In the rows, zero is written as 128.
One turn moves every row onto another: examples first, then more rows asked:
lelin: [105 147  84 122 144 131 168 128 137 128 110 152 131 128 107 122 108 114
 103 141]
nibi: [157 139 151 124 147 107 159 153 111 103 119 118 122 149 122 137 118 123
 174 149]
Fenuk: [114 158 107 119 153 115 107 133 116  63 143 107 102 144 161 131 158 113
 139 149]
tuf: [132 142 125 143 167 113 157 147 129  52 129 131 128 124 179  91 139  93
 121 151]
Sesa: [129 109  97 112 165 160 154 138 105 129 121 132 159 125 142 144 106 120
 159 168]
dozu: [ 85 142  91 131 133 131 154 134 123 144 110 155 120 113 121 132 134  89
 104 135]
Beg: [135 123 156 134 117 100 152 150 110 127 115 133 118 131 155 129 150  86
 180 141]
tuz: [131 153 136 115 136 121 125 119 105  84 156 128 124 149 147  74 145  77
 125 119]
dero: [140 138 110 125 157 132 173 136 120  74 149  99 127 142 190 114 152 107
  89 149]
Bopa: [ 89 128  95 122 147 122 155 122 114 127 107 143 128 109 106 133 107  94
 118 166]
pufig: [136 136 104 118 154 179 176 153 121 142 123 151 159 137 150 126 126 120
 127 120]
zegar: [104 122 111 111 135 171 146 137  97 156 123 145 149 122 160 147 148  88
 153 139]
zafe: [138 120 118 121 134 121 145 127  99 106 163 103 127 138 183  96 161  74
  99 135]
vuve: [146 160 151 130 124 122 181 158 139 113 111 140 119 152 156 134 149 123
 154 124]
Puro: [137 130 111 112 161 122 129 127  89  85 164  79 118 143 159 130 148 102
 109 160]

tuz -> tuf
zafe -> dero
Where do these go?
vuve -> nibi
Bopa -> dozu
Sesa -> zegar

